In the rows, zero is written as 128.
The rows of M fall into 4 groups, which share some directions, and each row is roughly a mix of its group's hidden directions.
M:
129, 124, 180, 127, 84, 110, 102, 156, 108, 124
127, 128, 96, 117, 164, 121, 156, 106, 123, 183
133, 149, 102, 106, 76, 134, 151, 151, 123, 90
102, 102, 75, 103, 118, 111, 153, 99, 115, 131
95, 124, 157, 177, 120, 116, 146, 107, 104, 159
134, 162, 75, 163, 156, 127, 126, 126, 156, 121
146, 126, 162, 138, 91, 137, 97, 131, 134, 75
144, 139, 148, 106, 125, 132, 94, 120, 112, 64
129, 136, 79, 132, 118, 157, 138, 99, 176, 141
143, 99, 87, 122, 140, 154, 142, 107, 149, 174
73, 106, 112, 138, 166, 153, 100, 132, 127, 139
187, 120, 114, 102, 121, 116, 131, 86, 106, 128
156, 88, 163, 147, 103, 149, 99, 106, 147, 133
92, 115, 131, 110, 188, 147, 98, 123, 139, 139
134, 118, 101, 167, 152, 131, 76, 117, 147, 101
138, 83, 105, 182, 139, 130, 123, 110, 133, 157
116, 139, 156, 137, 93, 129, 126, 136, 134, 62
122, 112, 177, 137, 107, 92, 141, 105, 113, 165
97, 115, 93, 123, 129, 127, 152, 68, 136, 145
171, 120, 98, 112, 129, 166, 109, 114, 149, 92
139, 76, 162, 158, 135, 115, 99, 133, 98, 128
118, 116, 135, 162, 163, 88, 95, 138, 96, 111
148, 121, 144, 82, 125, 134, 92, 164, 161, 111
93, 136, 163, 101, 115, 83, 141, 113, 102, 146
146, 146, 161, 141, 83, 94, 161, 130, 103, 133
85, 119, 81, 143, 151, 98, 119, 100, 124, 139
96, 87, 117, 127, 144, 138, 93, 145, 129, 174
157, 133, 130, 84, 161, 133, 99, 158, 162, 128
118, 128, 153, 136, 110, 101, 160, 117, 92, 179
107, 109, 136, 134, 130, 167, 99, 103, 74, 120
152, 121, 95, 121, 172, 130, 86, 112, 96, 116
151, 94, 97, 120, 119, 136, 105, 77, 132, 158
81, 83, 107, 120, 96, 129, 108, 112, 129, 108
143, 125, 92, 135, 137, 170, 93, 128, 161, 95
107, 100, 144, 113, 155, 151, 80, 141, 165, 134
138, 161, 116, 144, 108, 111, 193, 117, 115, 136
119, 161, 130, 148, 117, 93, 154, 93, 150, 166
158, 127, 114, 149, 121, 140, 93, 184, 146, 149
125, 101, 109, 148, 110, 177, 118, 104, 85, 135
110, 128, 84, 164, 142, 112, 109, 88, 157, 139
75, 98, 170, 123, 130, 134, 100, 136, 118, 111
97, 95, 94, 145, 145, 175, 107, 118, 118, 141
147, 122, 119, 153, 177, 113, 141, 81, 121, 154
133, 117, 79, 123, 137, 173, 103, 129, 154, 99
173, 104, 131, 100, 111, 113, 104, 154, 93, 106
77, 113, 177, 119, 138, 131, 124, 99, 117, 107
134, 124, 64, 131, 114, 128, 147, 93, 146, 151
144, 113, 90, 153, 98, 137, 164, 126, 137, 172
143, 148, 124, 175, 116, 158, 159, 155, 143, 161
129, 159, 103, 152, 154, 135, 149, 152, 153, 176
164, 158, 125, 130, 109, 109, 138, 157, 169, 91
162, 168, 148, 127, 110, 95, 164, 144, 106, 142
144, 146, 77, 140, 133, 165, 129, 123, 173, 121
171, 133, 153, 121, 95, 171, 148, 133, 157, 137
158, 115, 80, 135, 124, 149, 149, 129, 171, 154
125, 105, 105, 108, 172, 153, 78, 129, 142, 118
119, 77, 148, 133, 92, 130, 99, 103, 137, 98
119, 128, 173, 151, 155, 151, 91, 149, 143, 158
113, 167, 92, 124, 142, 112, 180, 137, 125, 151
145, 141, 154, 149, 85, 94, 167, 114, 105, 130
150, 166, 135, 162, 103, 124, 148, 170, 154, 113
122, 135, 79, 100, 134, 170, 114, 132, 152, 97
78, 95, 114, 138, 132, 119, 133, 115, 102, 173
108, 170, 148, 137, 145, 68, 127, 127, 109, 126
137, 171, 130, 122, 118, 118, 187, 150, 145, 148
157, 91, 118, 112, 162, 128, 106, 91, 163, 117
94, 96, 147, 122, 128, 152, 71, 147, 135, 120
93, 112, 141, 147, 106, 125, 131, 113, 68, 150
112, 149, 181, 139, 120, 104, 145, 131, 86, 152
153, 110, 123, 130, 114, 179, 117, 92, 86, 127
155, 101, 128, 96, 103, 114, 119, 88, 99, 95
111, 108, 140, 168, 145, 76, 117, 111, 104, 149
112, 151, 77, 136, 177, 149, 142, 123, 120, 144
171, 128, 170, 112, 159, 101, 102, 137, 136, 150
125, 97, 160, 153, 127, 93, 149, 125, 95, 167
65, 122, 101, 157, 137, 161, 133, 120, 127, 136
94, 110, 157, 171, 112, 122, 109, 114, 87, 140
99, 89, 138, 114, 100, 118, 133, 83, 127, 164
106, 99, 160, 109, 143, 132, 116, 69, 113, 133
120, 109, 145, 123, 180, 139, 78, 134, 144, 150
133, 113, 90, 107, 123, 117, 150, 65, 119, 137
152, 130, 89, 93, 106, 138, 149, 127, 156, 87
130, 173, 143, 143, 126, 122, 153, 182, 133, 99
123, 104, 125, 107, 103, 121, 130, 66, 116, 95
72, 127, 141, 117, 155, 80, 119, 144, 137, 134
86, 135, 143, 115, 176, 119, 159, 120, 112, 159
122, 148, 158, 92, 171, 99, 112, 139, 157, 110
126, 127, 121, 128, 59, 125, 152, 127, 116, 91
113, 126, 164, 81, 160, 97, 107, 108, 113, 119
160, 141, 173, 119, 110, 97, 105, 155, 97, 132
94, 176, 109, 115, 139, 88, 158, 122, 123, 142
108, 102, 172, 143, 134, 154, 79, 111, 141, 139
119, 93, 172, 115, 114, 131, 85, 129, 109, 97
161, 120, 144, 189, 141, 120, 93, 123, 141, 121
108, 96, 103, 103, 117, 119, 138, 67, 115, 124
101, 118, 134, 105, 122, 125, 71, 99, 139, 94
117, 90, 114, 119, 120, 128, 137, 87, 91, 170
79, 139, 149, 123, 167, 94, 123, 153, 148, 141
105, 125, 112, 111, 176, 124, 107, 146, 179, 118
103, 130, 151, 153, 96, 106, 145, 126, 75, 149
Each list below has four rows that fit no group; the rest each fit one group, if only roughly. Name those rows in the order they come.
    z171: 111, 122, 106, 171, 133, 141, 88, 120, 155, 88
    z672: 173, 124, 115, 142, 125, 179, 158, 144, 150, 140
    z353: 120, 101, 188, 121, 96, 108, 114, 104, 127, 144
    z528: 116, 92, 139, 128, 111, 96, 92, 99, 94, 101
    z619: 178, 128, 94, 123, 133, 136, 139, 81, 129, 101
    z153: 161, 104, 96, 174, 137, 163, 132, 131, 151, 142
    z794: 122, 132, 156, 124, 109, 117, 128, 177, 108, 76
    z412: 100, 82, 91, 110, 117, 151, 121, 94, 140, 142
    z272: 115, 87, 93, 126, 92, 135, 162, 101, 129, 152
    z78: 128, 153, 99, 92, 141, 154, 130, 166, 120, 87
 => z171 z528 z619 z272
    z234: 121, 161, 165, 158, 96, 102, 151, 147, 99, 130
    z340: 172, 153, 160, 126, 140, 121, 134, 180, 109, 124
    z194: 144, 143, 160, 134, 173, 107, 101, 150, 118, 167
    z168: 136, 100, 154, 100, 78, 128, 97, 143, 143, 100
    z791: 137, 111, 126, 75, 168, 123, 96, 155, 132, 112
    z939: 130, 133, 173, 143, 117, 115, 106, 128, 90, 79
    z51: 188, 129, 88, 130, 118, 128, 126, 93, 138, 143
    z766: 75, 85, 144, 106, 118, 118, 114, 114, 104, 112
    z322: 101, 105, 112, 143, 97, 146, 109, 78, 156, 117
    z687: 184, 135, 91, 101, 127, 111, 155, 113, 110, 129
    z233: 97, 164, 156, 115, 124, 130, 124, 127, 75, 99
    z491: 116, 109, 87, 126, 122, 105, 151, 79, 102, 151
    z550: 134, 155, 144, 142, 149, 117, 162, 157, 168, 166
    z496: 99, 136, 155, 158, 80, 112, 167, 123, 116, 135
 => z791 z939 z233 z491
    z141: 135, 161, 152, 125, 108, 68, 153, 109, 122, 117
    z719: 102, 102, 83, 136, 135, 140, 120, 109, 147, 177
    z632: 145, 172, 154, 161, 138, 109, 149, 155, 161, 117
    z138: 162, 124, 103, 161, 97, 163, 158, 126, 128, 159
    z884: 122, 71, 119, 111, 105, 131, 80, 118, 116, 123
    z27: 167, 135, 121, 114, 80, 113, 130, 134, 99, 88
    z723: 142, 111, 167, 83, 113, 112, 142, 137, 84, 142
    z825: 95, 158, 144, 140, 95, 130, 172, 159, 135, 147
    z278: 120, 163, 111, 120, 129, 109, 177, 170, 116, 106
    z748: 144, 164, 98, 154, 152, 110, 173, 147, 124, 147
    z933: 176, 146, 105, 126, 169, 105, 148, 101, 116, 143
    z116: 83, 151, 171, 129, 144, 91, 119, 152, 121, 118
    z566: 72, 104, 122, 123, 121, 95, 105, 125, 96, 109
    z596: 89, 129, 165, 117, 110, 101, 126, 96, 87, 133
    z489: 130, 97, 148, 162, 132, 114, 94, 96, 84, 132
 => z141 z632 z723 z596
    z276: 157, 133, 134, 81, 146, 116, 104, 124, 149, 80
    z195: 102, 117, 97, 150, 93, 140, 167, 92, 127, 108
    z567: 142, 121, 119, 70, 86, 152, 120, 120, 153, 125
    z144: 115, 98, 87, 158, 129, 119, 134, 88, 138, 164
    z400: 80, 89, 124, 122, 128, 137, 122, 77, 125, 143
    z376: 77, 123, 140, 135, 151, 148, 87, 133, 102, 102
    z453: 116, 165, 168, 138, 123, 97, 160, 168, 123, 133
    z975: 121, 144, 84, 94, 132, 144, 154, 112, 172, 146
    z187: 168, 126, 87, 81, 153, 127, 132, 125, 122, 102
    z876: 113, 108, 97, 90, 151, 106, 155, 102, 100, 152
    z626: 142, 120, 192, 99, 111, 128, 111, 148, 110, 110
 => z567 z453 z975 z187
    z842: 149, 164, 156, 116, 115, 90, 131, 151, 145, 86
    z439: 134, 144, 170, 77, 110, 141, 125, 154, 114, 100
    z241: 135, 131, 168, 109, 125, 132, 110, 158, 135, 68
    z363: 125, 148, 170, 106, 134, 121, 99, 182, 131, 147
    z477: 171, 92, 149, 145, 136, 145, 81, 113, 141, 132
    z763: 113, 118, 157, 137, 90, 105, 167, 124, 120, 173
    z862: 114, 116, 90, 168, 146, 107, 141, 99, 142, 167
    z644: 148, 162, 170, 135, 127, 120, 89, 141, 141, 89
    z268: 66, 126, 148, 128, 167, 113, 103, 142, 123, 128
    z79: 156, 132, 143, 114, 98, 112, 131, 145, 102, 69
    z348: 139, 134, 81, 119, 117, 175, 154, 126, 164, 139
    z74: 96, 161, 151, 125, 165, 91, 158, 129, 150, 134
 => z241 z477 z763 z74
    z621: 89, 99, 173, 150, 133, 134, 93, 129, 133, 153
    z211: 103, 135, 102, 91, 171, 149, 100, 145, 148, 108
    z819: 181, 102, 92, 100, 120, 116, 117, 115, 106, 146
    z469: 159, 128, 110, 103, 188, 130, 101, 130, 148, 140
    z13: 118, 130, 167, 79, 158, 132, 95, 136, 103, 119
    z432: 168, 154, 150, 93, 151, 120, 120, 132, 163, 97
    z133: 118, 124, 112, 142, 154, 150, 87, 122, 80, 94
    z86: 162, 147, 86, 112, 105, 119, 145, 121, 99, 90
    z960: 99, 89, 134, 123, 143, 111, 82, 124, 94, 103
    z711: 105, 115, 154, 118, 158, 91, 83, 98, 127, 115
    z230: 107, 106, 108, 106, 152, 154, 82, 118, 125, 87
    z984: 124, 108, 90, 151, 152, 180, 121, 131, 151, 152
    z623: 135, 132, 119, 155, 104, 143, 104, 187, 154, 106
 => z211 z13 z133 z711
    z134: 115, 116, 180, 110, 158, 118, 100, 101, 112, 100
    z49: 88, 111, 129, 98, 159, 103, 133, 95, 91, 123
    z560: 142, 141, 147, 151, 150, 109, 76, 141, 116, 87
    z617: 151, 123, 147, 121, 118, 160, 78, 127, 149, 86
    z689: 93, 124, 125, 145, 138, 157, 85, 138, 101, 86
    z510: 136, 121, 93, 122, 152, 134, 139, 135, 190, 156
    z932: 105, 176, 144, 130, 134, 105, 182, 131, 130, 143
    z181: 175, 140, 120, 146, 119, 110, 163, 125, 145, 175
    z895: 163, 120, 136, 133, 103, 129, 96, 181, 118, 98
    z290: 121, 146, 156, 126, 99, 65, 152, 137, 112, 128
    z431: 120, 138, 143, 165, 98, 104, 159, 109, 82, 141
    z786: 67, 126, 124, 137, 152, 138, 156, 101, 139, 154
 => z134 z49 z932 z181
    z190: 76, 159, 147, 137, 147, 83, 135, 118, 126, 143
    z900: 155, 85, 106, 115, 136, 150, 74, 120, 134, 118
    z277: 144, 129, 95, 102, 114, 184, 154, 141, 153, 128
    z215: 133, 104, 139, 144, 143, 159, 80, 136, 142, 174
    z751: 122, 110, 128, 89, 125, 153, 91, 154, 170, 107
    z625: 98, 134, 149, 130, 119, 72, 155, 137, 118, 164
    z870: 98, 144, 110, 138, 153, 80, 158, 131, 100, 153
    z659: 138, 170, 144, 146, 118, 110, 190, 141, 122, 125
    z121: 97, 161, 99, 141, 143, 126, 179, 112, 145, 148
    z263: 121, 108, 183, 125, 78, 116, 146, 123, 113, 120
 => z190 z900 z659 z263
    z326: 137, 75, 108, 100, 118, 124, 93, 96, 110, 140
    z334: 141, 98, 117, 112, 122, 178, 94, 141, 142, 92
    z502: 126, 157, 90, 115, 142, 107, 185, 107, 128, 135
    z166: 151, 90, 96, 113, 148, 148, 93, 92, 143, 133
    z991: 111, 132, 75, 130, 147, 125, 174, 142, 109, 155
    z826: 131, 113, 115, 95, 172, 148, 86, 142, 160, 118
    z966: 132, 162, 148, 148, 110, 77, 145, 145, 115, 163
    z897: 110, 103, 137, 128, 122, 136, 64, 137, 95, 107
    z775: 171, 135, 78, 115, 105, 135, 156, 134, 156, 134
    z311: 131, 127, 142, 177, 80, 137, 158, 125, 97, 133
    z520: 135, 116, 140, 97, 105, 77, 146, 97, 99, 142
 => z166 z966 z775 z311
    z847: 94, 121, 140, 139, 139, 73, 140, 111, 98, 159
    z105: 75, 129, 141, 146, 148, 130, 118, 178, 135, 150
    z262: 111, 104, 181, 90, 122, 117, 111, 151, 113, 105
    z850: 126, 140, 99, 127, 184, 113, 146, 123, 158, 164
    z235: 159, 133, 152, 120, 60, 143, 130, 130, 141, 113
    z433: 106, 84, 108, 144, 106, 150, 82, 130, 152, 137
    z162: 133, 146, 81, 81, 145, 135, 109, 119, 153, 101
    z818: 119, 134, 185, 114, 129, 118, 127, 143, 102, 80
    z735: 99, 103, 71, 131, 110, 128, 139, 96, 146, 147
    z172: 125, 151, 150, 136, 69, 114, 157, 148, 100, 125
    z741: 118, 94, 168, 126, 114, 140, 83, 91, 122, 112
    z985: 134, 127, 143, 163, 118, 149, 87, 176, 157, 126
 => z262 z850 z235 z162
    z891: 126, 118, 196, 118, 103, 102, 117, 113, 112, 136
    z544: 124, 122, 179, 87, 87, 129, 149, 124, 118, 146
    z282: 98, 108, 144, 131, 140, 127, 81, 140, 84, 99
    z406: 101, 156, 105, 122, 132, 151, 175, 149, 164, 147
    z57: 113, 108, 185, 119, 153, 124, 97, 157, 106, 131
    z93: 111, 165, 145, 149, 114, 99, 167, 124, 123, 171
    z866: 98, 126, 166, 115, 149, 123, 112, 104, 74, 137
    z600: 146, 150, 77, 92, 138, 149, 127, 150, 136, 95
    z176: 101, 146, 179, 85, 150, 116, 142, 144, 125, 110
    z609: 163, 127, 196, 139, 103, 130, 116, 130, 133, 124
    z640: 119, 155, 116, 82, 149, 105, 133, 157, 164, 102
 => z282 z93 z176 z640
    z663: 140, 174, 152, 148, 131, 119, 146, 171, 165, 129
    z371: 160, 152, 144, 115, 77, 125, 173, 138, 131, 137
    z308: 139, 143, 171, 144, 85, 100, 134, 152, 95, 137
    z391: 118, 105, 167, 86, 134, 109, 122, 112, 88, 102
    z475: 122, 121, 151, 109, 148, 131, 68, 143, 158, 100
    z217: 130, 103, 156, 151, 129, 119, 66, 111, 131, 103
    z551: 113, 106, 165, 141, 142, 87, 86, 122, 100, 116
    z924: 160, 118, 90, 115, 148, 153, 137, 122, 180, 146
    z515: 57, 112, 116, 133, 113, 133, 137, 110, 144, 107
    z132: 114, 103, 126, 79, 169, 107, 118, 96, 133, 147
    z428: 137, 111, 156, 141, 112, 145, 107, 176, 114, 82
    z65: 113, 107, 131, 93, 182, 117, 106, 98, 106, 133
 => z371 z475 z428 z65
    z700: 167, 143, 149, 163, 102, 134, 122, 169, 155, 113
    z569: 128, 127, 66, 124, 155, 164, 136, 155, 133, 117
    z648: 109, 147, 136, 163, 93, 112, 167, 117, 90, 144
    z458: 110, 141, 170, 95, 124, 96, 145, 148, 86, 127
    z372: 123, 121, 157, 101, 115, 132, 72, 171, 127, 118
    z149: 110, 79, 151, 145, 123, 147, 87, 119, 98, 144
    z375: 136, 124, 175, 123, 116, 135, 97, 160, 116, 81
    z920: 159, 112, 143, 136, 92, 126, 87, 160, 121, 94
    z210: 155, 124, 110, 118, 124, 162, 95, 120, 130, 70
    z601: 164, 139, 105, 104, 117, 159, 126, 130, 143, 73
    z635: 160, 143, 120, 91, 79, 119, 144, 145, 129, 95
    z479: 124, 144, 186, 99, 102, 105, 151, 133, 107, 142
    z705: 100, 132, 98, 133, 159, 128, 156, 103, 137, 180
    z319: 107, 142, 185, 118, 107, 92, 133, 143, 99, 135
    z781: 93, 119, 132, 77, 137, 118, 119, 148, 87, 103
 => z700 z149 z601 z319
    z435: 124, 68, 122, 132, 169, 145, 110, 98, 122, 132
    z831: 126, 155, 88, 104, 113, 151, 159, 160, 156, 108
    z302: 118, 108, 89, 141, 79, 134, 117, 99, 147, 98
    z954: 129, 171, 133, 144, 126, 109, 185, 137, 117, 158
    z883: 109, 169, 173, 141, 152, 106, 134, 163, 143, 135
    z497: 167, 158, 120, 172, 129, 140, 120, 119, 174, 125
    z832: 128, 89, 177, 149, 95, 126, 116, 123, 99, 108
    z631: 149, 142, 182, 139, 118, 127, 83, 125, 137, 96
    z957: 138, 153, 144, 138, 78, 125, 180, 137, 127, 105
    z421: 87, 127, 145, 117, 133, 110, 89, 142, 111, 80
    z828: 102, 149, 175, 137, 141, 100, 149, 140, 115, 169
    z740: 165, 109, 88, 125, 105, 152, 124, 90, 104, 149
 => z435 z832 z957 z740
    z96: 123, 151, 165, 163, 95, 126, 145, 138, 83, 138
    z259: 159, 154, 140, 137, 105, 122, 129, 176, 125, 82
    z743: 109, 164, 141, 159, 114, 118, 165, 135, 85, 151
    z236: 142, 122, 159, 134, 130, 73, 137, 96, 106, 159
    z73: 166, 171, 105, 162, 115, 139, 142, 134, 165, 131
    z107: 188, 144, 120, 141, 90, 136, 158, 132, 146, 126
    z598: 105, 79, 85, 124, 128, 145, 114, 96, 108, 142
    z771: 153, 153, 98, 122, 131, 120, 129, 175, 171, 105
    z52: 145, 150, 105, 135, 112, 149, 175, 118, 165, 163
    z300: 122, 102, 74, 149, 129, 135, 103, 118, 172, 136
    z324: 105, 150, 75, 174, 120, 150, 140, 144, 130, 129
 => z236 z771 z300 z324
    z603: 123, 127, 109, 120, 165, 144, 92, 167, 172, 123
    z454: 136, 147, 164, 151, 98, 94, 160, 142, 134, 164
    z683: 99, 97, 151, 139, 131, 85, 126, 119, 86, 153
    z509: 95, 113, 157, 89, 175, 127, 115, 102, 127, 136
    z506: 138, 178, 113, 102, 138, 142, 157, 169, 124, 105
    z148: 98, 111, 178, 124, 170, 116, 113, 112, 100, 129
    z534: 182, 136, 108, 127, 122, 169, 154, 122, 154, 149
    z761: 153, 128, 102, 169, 113, 150, 145, 103, 168, 154
    z800: 110, 136, 125, 133, 158, 117, 151, 155, 172, 175
    z38: 117, 101, 102, 126, 176, 151, 83, 112, 136, 124
 => z603 z454 z509 z148
    z813: 164, 155, 133, 156, 99, 110, 167, 152, 152, 141
    z614: 138, 147, 124, 116, 75, 120, 178, 140, 148, 112
    z612: 104, 88, 137, 112, 131, 154, 84, 134, 167, 114
    z463: 113, 162, 171, 155, 145, 141, 126, 173, 146, 132
    z104: 135, 142, 161, 149, 164, 127, 117, 155, 168, 166
    z80: 164, 140, 99, 143, 145, 143, 122, 126, 146, 187
    z546: 100, 167, 136, 118, 147, 125, 181, 119, 162, 129
    z978: 159, 88, 151, 124, 121, 137, 71, 133, 117, 142
    z225: 141, 137, 173, 114, 77, 110, 152, 154, 142, 126
    z629: 83, 117, 157, 116, 121, 143, 86, 141, 159, 104
    z436: 144, 151, 147, 147, 103, 97, 173, 145, 133, 165
    z935: 133, 97, 101, 87, 146, 110, 138, 100, 97, 160
    z183: 98, 120, 166, 90, 137, 104, 129, 81, 125, 138
 => z104 z546 z629 z183
